These views show one set of named points, seen from different sides, and a view may be mirrored.
A view may leave some points out, and in a few views one point is out of place. Which views, in the order they come, and which point in each? Write no view if none.
Scene 1:
In the rows, zero is written as 128.
view 1:
  Q_527 [ 92  70 106 107 127]
  Q_338 [ 64  44 111 122 126]
  Q_257 [ 86  39 111 111 138]
  Q_231 [105  97 100 105 122]
  Q_872 [ 79  71 106 101 115]
  Q_885 [ 98  65 106  97 128]
  Q_487 [ 68  68 107 127 120]
view 2:
  Q_338 [138 179  85  70 114]
  Q_227 [140 155 113  94 142]
  Q_487 [158 166  93  74 116]
  Q_257 [121 175  91  89 126]
  Q_527 [145 158 106  90 134]
  Q_872 [149 163 112  73 135]
  Q_885 [136 159 112  92 141]
  Q_231 [163 140 119  99 142]
view 3:
  Q_487 [121 176 132 194 112]
  Q_257 [120 187 165 174 123]
  Q_885 [126 174 151 156 103]
  Q_231 [118 168 128 155  77]
  Q_872 [134 166 136 170 109]
  Q_227 [124 173 148 154  97]
  Q_527 [121 175 144 166 101]
view 4:
  Q_872 [135 110 110 146 103]
  Q_338 [108  92 132 144 105]
  Q_527 [123 117 105 154 112]
  Q_257 [105 116 132 149 118]
  Q_231 [135 122  78 161 111]
  Q_227 [128 128 104 154 116]
view 5:
  Q_487 [131 128 192 197 105]
  Q_872 [128 110 178 183 116]
  Q_231 [142 129 153 177 131]
  Q_885 [143 107 163 176 107]
  Q_227 [143 110 160 175 111]
  Q_527 [141 117 168 182 108]
  Q_338 [133 113 199 196  86]
view 6:
  Q_872 [137 140 147 118 136]
  Q_227 [116 142 156 110 144]
  Q_257 [107 127 151 143 134]
  Q_527 [121 133 155 114 136]
  Q_487 [139 117 148 125 119]
  Q_231 [127 138 162  85 139]
  Q_885 [115 142 155 116 143]
Moved in: no view
Scene 2:
view 1:
  Q_427 [ 87 140 116 147 162]
  Q_864 [ 89 129 136 144 151]
  Q_390 [ 97 123 123 129 129]
  Q_550 [ 86 137 127 169 154]
  Q_241 [ 97 153 116 177 157]
  Q_181 [ 87 149 113 152 151]
  Q_654 [ 90 154 145 138 142]
  Q_113 [ 88 161 115 155 152]
  Q_490 [ 92 137 132 149 140]
  Q_544 [ 95 160 118 158 155]
  Q_712 [ 81 155 106 143 140]
view 2:
  Q_490 [122  86 123 117 112]
  Q_550 [131  80 104 104 112]
  Q_390 [123  92 135 140 103]
  Q_544 [112  97  98 108 121]
  Q_178 [116  80 107 124 142]
  Q_181 [117  90  99 120 115]
  Q_241 [122  96  91  96 110]
  Q_712 [104  88  99 131 110]
  Q_654 [115  77 136 118 115]
  Q_427 [129  89 101 125 123]
view 3:
  Q_544 [114 149 119 138 143]
  Q_181 [125 140 125 139 139]
  Q_178 [124 147 146 143 160]
  Q_864 [118 121 143 129 149]
  Q_654 [106 121 152 141 138]
  Q_390 [122 119 153 120 122]
  Q_113 [119 150 122 145 140]
view 4:
  Q_712 [ 99 110  76 138 171]
  Q_654 [117 129 103 156 163]
  Q_241 [113 137  56 137 150]
  Q_427 [100 128  84 126 152]
  Q_544 [101 136  67 138 163]
  Q_550 [116 132  76 141 141]
  Q_864 [113 133 102 138 152]
  Q_490 [118 130  92 144 160]
  Q_181 [103 123  75 135 160]
view 5:
  Q_181 [188 109 127 159 141]
  Q_712 [202 116 119 161 138]
  Q_550 [182  97 143 159 155]
  Q_654 [199  85 115 176 161]
  Q_427 [183  97 125 153 136]
  Q_544 [176 115 127 167 144]
  Q_241 [172 118 143 160 153]
  Q_490 [191  93 120 165 159]
  Q_178 [184  90 121 175 126]
  Q_390 [204  88  99 151 162]
view 6:
  Q_490 [187 100 133 173 136]
  Q_712 [208  89 116 184 123]
  Q_178 [199 115 118 197 145]
  Q_427 [196  95 113 182 149]
  Q_181 [203  96 114 176 137]
  Q_113 [213 103 113 174 135]
  Q_544 [213 104 117 169 141]
  Q_864 [180 101 131 180 147]
  Q_550 [187 106 113 161 142]
Moved in: view 1
  moved in view 1: Q_654
Scene 3:
view 1:
  Q_577 [ 93 160 176 197  70 190  90  51 136 115 100 210]
  Q_768 [ 97 166 150 196  76 181  94  41 134 114  89 207]
  Q_682 [109 163 151 182  83 187  99  45 138 124  77 195]
  Q_65 [ 99 157 176 188  72 194  91  55 136 121  93 202]
  Q_588 [ 94 177 168 201  79 192  95  50 146 119  94 207]
  Q_78 [106 154 192 184  82 203 104  43 144 126  93 203]
  Q_413 [102 175 174 196  89 197 108  37 151 123  90 206]
  Q_653 [102 167 157 190  79 187  95  47 139 120  85 201]
  Q_624 [104 154 175 186  79 193 100  41 137 121  91 204]
view 2:
  Q_682 [111  71 135 119 158 105 105  91 120  83  81 160]
  Q_78 [127  54 142 130 151 106  81 111  95  73  80 165]
  Q_7 [113  66 122 124 157 103  84  98 103  82  85 160]
  Q_65 [119  63 120 127 153 106  79  99 104  82  81 164]
  Q_624 [124  64 134 123 147 107  86 100 105  77  76 165]
  Q_768 [120  71 122 122 147 111  93  85 128  89  70 167]
  Q_577 [126  62 116 129 145 109  73  96 109  85  74 169]
  Q_413 [131  51 144 137 154 111  92 104 122  84  74 169]
  Q_588 [126  55 124 137 156 111  83  96 125  92  75 169]
  Q_653 [117  67 127 125 155 107  94  92 122  87  78 164]
view 3:
  Q_588 [123 119 120 123 150 134 120 128 142 130 123 153]
  Q_682 [129 116  96 135 153 137 119 109 147 124 119 130]
  Q_577 [128 111 111 115 155 134 124 144 137 123 126 146]
  Q_624 [137 109  95 117 154 135 123 127 136 129 122 142]
  Q_65 [130 111 103 120 158 138 119 139 141 131 127 138]
  Q_653 [126 117 107 130 152 135 121 120 145 123 121 138]
  Q_78 [142 107  92 111 155 137 119 130 134 147 125 149]
  Q_7 [129 112  98 125 160 140 116 135 145 132 128 131]
  Q_413 [134 116 109 120 146 133 121 113 137 141 118 159]
view 4:
  Q_653 [117 136 121 134 107 124 131 126 145 128 134 132]
  Q_7 [123 138 116 133 106 105 128 130 150 127 141 143]
  Q_577 [125 126 124 142 121 104 127 127 145 135 143 128]
  Q_65 [125 133 119 135 113 103 129 129 148 130 143 137]
  Q_78 [139 138 113 121 119 101 147 135 145 134 148 133]
  Q_682 [117 145 113 129  98 130 133 129 145 127 131 137]
  Q_624 [131 137 112 132 113 112 137 133 143 136 142 131]
  Q_588 [120 127 134 131 120 117 134 121 146 126 137 124]
  Q_768 [115 131 121 144 110 130 125 126 141 134 132 125]
  Q_413 [128 124 132 133 127 112 138 124 142 133 142 118]
view 5:
  Q_682 [ 92  99 149 135 112  99 107 108 117 155 101 110]
  Q_653 [ 94  98 145 140 122  99 117 102 116 156  96 116]
  Q_577 [106  92 137 154 129 102 124 100 118 161  88 135]
  Q_413 [115 109 143 127 132  88 118 105 116 153  89 123]
  Q_768 [113  94 140 137 130  91 123  99 119 151 108 126]
  Q_624 [112  95 140 142 118  98 112 110 121 158  95 131]
  Q_7 [ 97  96 143 149 114 106 109 111 118 164  83 127]
  Q_588 [101 103 142 141 136  96 126  96 113 156  85 123]
  Q_78 [123 102 138 137 119  96 107 117 121 161  81 138]
Moved in: view 4, view 5
  moved in view 4: Q_413
  moved in view 5: Q_768
